Each path below is one point turned by a fixed rotation once a step. After each direction that follows a path, write how fast that rotation turns it, in deg/step (0 if it stays still).
Each turn is a multiple of 5 degrees from 10 to 175, or 0.
Each row of a path follows its step; steps can be skipped.

step 0: 9, 11, 3, -9, -17, -15, -1, 5, 24, 10, -12, -11, -14, -5, -1, -19, -10, -11, 27, -31, -5, 34, 25, 8, 1, -15, 2, -1, 1, -14, 17, 8, -12, 23, 9
step 1: 24, -4, -23, 7, -24, 22, -10, -2, 7, 1, 14, -21, -39, -9, 8, 9, -1, -21, 15, -5, 11, -19, 0, -7, 3, 4, -29, 0, -14, 10, 9, 8, -16, -11, 0
step 2: 18, 5, 2, 14, -11, -23, 20, 2, 8, 20, 7, 14, 2, 3, 22, -16, 9, -7, -1, -6, 27, 31, 15, 6, -2, -2, -14, -9, 10, -13, 15, 26, -33, 3, -4
step 3: 28, -9, -15, -18, -21, -1, -23, 29, 11, 21, 14, -31, -8, -7, -16, 13, -3, -21, 2, -4, 4, 15, -19, 8, -14, 12, 4, 0, -10, 1, 18, 3, -7, 2, -13
step 4: -17, 7, -21, 2, -15, -7, 20, -16, 14, 23, 9, 3, -18, -13, 11, -14, -10, -10, -1, -13, -12, -8, -3, -4, -17, 3, -13, -2, 28, -13, 13, 11, -44, 0, -10
step 5: 8, -14, -24, 10, -20, -19, -15, 3, 3, -7, 7, -26, 2, 7, 18, 3, -24, -3, 5, -27, 6, 31, 7, 3, -18, 4, -7, -14, -27, -1, 30, 5, 3, 5, 5
step 6: 20, 17, -17, -18, -1, 6, -3, 7, -5, 10, -8, 13, -4, -6, 8, 6, 0, -42, 1, -18, 3, -12, 4, -24, -10, -7, -36, 12, 13, -11, 25, 6, -21, 10, -8
step 7: 3, -2, -22, 3, -28, -26, -21, -2, 22, 3, 14, -17, 16, 18, 12, -20, 1, -8, 22, -5, 20, 3, -5, 5, -15, -5, -8, -15, 13, 1, -3, 36, -5, -13, 7
step 8: 20, 11, -7, 8, -11, -7, -12, 14, -9, -5, -8, -10, -19, 7, -26, 11, -18, -20, -5, -30, -4, 13, -9, -14, 13, 10, -3, 3, 3, -19, 5, 20, -39, 20, -12
step 9: 6, 1, -8, -1, -28, -15, -3, -3, 26, 12, -8, -3, -12, -8, 7, -6, 0, -15, 27, 1, -19, -6, 20, 21, -30, 19, -36, -13, -2, -5, -6, 14, -9, 4, 8
-3, 1, -4, 2, 5, 2, -1, -2, -3, -2, 1, -2, 1, -4, -3, -9, -7, -4, 2, -6, -1, 2, 10, -12, -6, -5, 2, 2, 6, 5, 9, -7, 9, -7, 5 => 60
0, 7, 3, -7, -6, -5, 2, -5, 0, 2, 5, -5, 5, 2, -17, -2, -2, 2, 5, 6, 3, 1, -5, -4, -2, 2, 11, 1, 7, -1, 0, 3, -2, -3, -10 => 85
-3, -2, -6, 8, 0, 2, 3, -11, 2, -4, -8, -8, 6, -8, 6, -3, 1, -7, 2, 5, 2, -4, -5, 4, 4, -5, 1, -6, 3, -1, -4, -1, -6, -13, -4 => 130
9, 0, 10, 6, -1, 7, 5, 1, 4, 4, 1, -3, -13, -7, -7, -6, 6, 2, 4, 5, 4, 6, 10, 3, 5, -1, 3, -2, -2, 6, -4, -3, -3, -3, 3 => 35
-3, 2, -1, 5, -2, -2, 0, -6, 0, 11, -12, 10, -1, 5, -1, -2, 6, 10, 5, 0, -1, 1, 1, -2, -1, 6, -11, 2, 11, 0, 3, -5, -1, -3, -4 => 155

step 0: -6, 4, -13, -8, 6, -13, -26, 8, -3, 4, -2, -3, 3, -23, 2, 9, 25, 8, 2, -7, 6, 4, 24, -1, -16, 5, 49, 17, -24, -22, -29, 11, 6, 3, 3
step 1: 29, 26, -6, 18, 10, -33, -4, 15, 2, -20, 13, -16, -16, -2, -41, -8, 6, 17, 8, 4, 1, 1, -9, -9, -19, -10, 16, 12, -4, 26, 0, -2, 5, -2, -10
step 2: 15, -14, 11, 18, -19, -14, 10, 6, 17, -18, 8, -6, 11, -18, -16, 3, -22, 3, -17, -6, 27, -3, -24, -5, -14, -14, 6, -1, 9, -27, -19, 17, -31, -10, 18
step 3: -10, 3, -10, 13, -21, 18, 11, -16, 32, -1, -5, 5, 13, -12, -35, 15, 6, -1, -7, 13, -5, -10, 5, 2, -6, 16, -2, 8, 19, 14, 0, -39, -31, -7, -3
step 4: -16, -12, 2, 5, 5, -36, -3, -30, -17, 40, 22, 4, -6, -7, 6, 4, -5, 5, -9, 15, 0, -7, -11, 15, 1, 21, -3, -10, 10, -1, 7, -23, -19, -5, 26
step 5: -35, -3, 30, 0, 13, -5, 5, 21, -4, 14, 23, -1, 18, 3, 1, 8, 24, 3, -10, 35, -6, 2, 0, 21, 2, 4, 3, 31, -2, -17, 2, -5, 5, 8, -27
step 6: -9, 5, 16, -20, 13, -18, -21, -12, 5, 23, -1, -28, -7, -16, -9, -17, -15, -6, -3, -6, -6, 14, -4, -9, 3, -26, 9, -6, -14, -11, 13, -10, -1, -8, -47
step 7: -11, 10, -5, 23, 1, -9, -10, 25, 8, 6, 11, -14, 40, -6, 3, -15, 4, -35, 15, 3, 10, 9, 8, -18, -10, -12, -5, -11, -24, 6, -3, 16, -4, -34, 0
step 8: -9, 19, -35, -7, 9, 23, -3, 14, -4, -10, 18, 15, 4, -28, -20, 3, -28, 6, -10, -3, -29, 0, -14, 3, -17, 5, 5, -17, -24, 6, -10, 10, -16, -10, -6
step 9: 10, -14, -21, 3, 0, -13, 21, -7, -8, -6, 25, -18, 4, -18, 13, 24, 0, 7, 9, 9, -22, 0, 21, -40, -13, 6, 15, 6, -5, 1, -4, 4, -29, 19, 16
-8, 5, 7, -3, 4, 1, 1, 1, 2, 1, 7, -1, 11, 2, 9, -1, -10, -1, 3, 0, -6, 8, 6, 8, 3, -9, 1, -8, -2, 5, 4, -6, -3, 4, -1 => 35
-8, -3, -8, 1, 1, 10, -7, -5, 3, 6, -9, 6, 9, -4, -3, 2, -1, -5, 3, -6, 6, -2, 0, 3, -3, 5, -1, -6, -1, 8, 0, -1, -2, -10, 6 => 85
7, 1, -1, 8, 5, -7, 5, 0, 0, 11, 2, -8, 2, 10, 0, -3, -7, -3, 12, -3, -1, 0, -7, -4, 0, 5, -1, 3, -2, 3, 5, -3, 5, -2, 9 => 130
-2, -4, 4, 1, 6, 6, 0, 6, -12, -1, 4, 7, 2, 5, -8, -1, 1, 3, 4, 2, 1, -5, -12, 6, -4, -7, -1, 0, -2, -1, 7, 9, -7, 3, 4 => 115
5, 4, -1, 9, -3, -5, -1, -8, 6, 1, -8, 5, 1, -4, -1, 4, -3, 7, 6, 9, -1, 1, 3, 11, -6, -9, 2, 4, 9, -4, 3, 4, 4, 0, 4 => 35
